[[113 117 148]
 [130 124 133]
 [132 127 123]
 [131 132 115]
 [114 135 154]
 [136 126 116]
 [140 126 115]
 [124 145 141]
 [135 152 122]]
->
[[113 130 132 131 114 136 140 124 135]
 [117 124 127 132 135 126 126 145 152]
 [148 133 123 115 154 116 115 141 122]]

[[128 128]
 [126 128]
 [128 128]
 [132 131]
 [138 157]
 [115 138]
 [128 128]
 [124 129]
 [133 132]]
->
[[128 126 128 132 138 115 128 124 133]
 [128 128 128 131 157 138 128 129 132]]

[[135 113 135 135 108 110 134 135]
 [142 109 142 142 109 116 142 142]
 [156 114 156 157 118 128 156 156]
 [154 111 153 154 115 126 154 154]
 [152 108 151 152 112 125 153 152]
 [144 114 144 144 112 118 144 144]
 [139 109 139 139 108 114 139 139]
 [124 114 125 123 104 102 122 123]
 [135 106 135 135 104 111 136 135]
 [153 106 153 154 111 126 155 154]
 [141 106 141 141 107 115 142 141]
 [135 120 136 135 112 110 133 135]]
->
[[135 142 156 154 152 144 139 124 135 153 141 135]
 [113 109 114 111 108 114 109 114 106 106 106 120]
 [135 142 156 153 151 144 139 125 135 153 141 136]
 [135 142 157 154 152 144 139 123 135 154 141 135]
 [108 109 118 115 112 112 108 104 104 111 107 112]
 [110 116 128 126 125 118 114 102 111 126 115 110]
 [134 142 156 154 153 144 139 122 136 155 142 133]
 [135 142 156 154 152 144 139 123 135 154 141 135]]

[[127 145 145 144 144 144 145 145 129 125]
 [129 112 112 113 113 112 112 112 127 131]
 [128 108 107 109 109 108 107 108 128 129]
 [126 152 153 151 151 152 153 153 129 124]
 [126 123 122 124 124 122 123 123 112 142]
 [129 141 141 139 140 141 141 141 141 115]]
->
[[127 129 128 126 126 129]
 [145 112 108 152 123 141]
 [145 112 107 153 122 141]
 [144 113 109 151 124 139]
 [144 113 109 151 124 140]
 [144 112 108 152 122 141]
 [145 112 107 153 123 141]
 [145 112 108 153 123 141]
 [129 127 128 129 112 141]
 [125 131 129 124 142 115]]

[[103 152 152]
 [103 152 152]
 [109 105 113]
 [109 105 110]
 [108 105 111]
 [148 151 133]
 [104 152 104]
 [108 106 112]
 [108 106 112]
 [110 105 113]
 [108 106 113]
 [106 108 113]]
->
[[103 103 109 109 108 148 104 108 108 110 108 106]
 [152 152 105 105 105 151 152 106 106 105 106 108]
 [152 152 113 110 111 133 104 112 112 113 113 113]]

[[134 121 122 125 114 121 144 140 123 132 138 137 105 130 135 110]
 [131 125 118 132 109 118 139 143 120 137 136 136 106 132 124 106]]
->
[[134 131]
 [121 125]
 [122 118]
 [125 132]
 [114 109]
 [121 118]
 [144 139]
 [140 143]
 [123 120]
 [132 137]
 [138 136]
 [137 136]
 [105 106]
 [130 132]
 [135 124]
 [110 106]]

[[103 104 153]
 [153 152 112]
 [108 107 105]
 [107 108 104]
 [105 107 105]
 [107 108 105]]
->
[[103 153 108 107 105 107]
 [104 152 107 108 107 108]
 [153 112 105 104 105 105]]
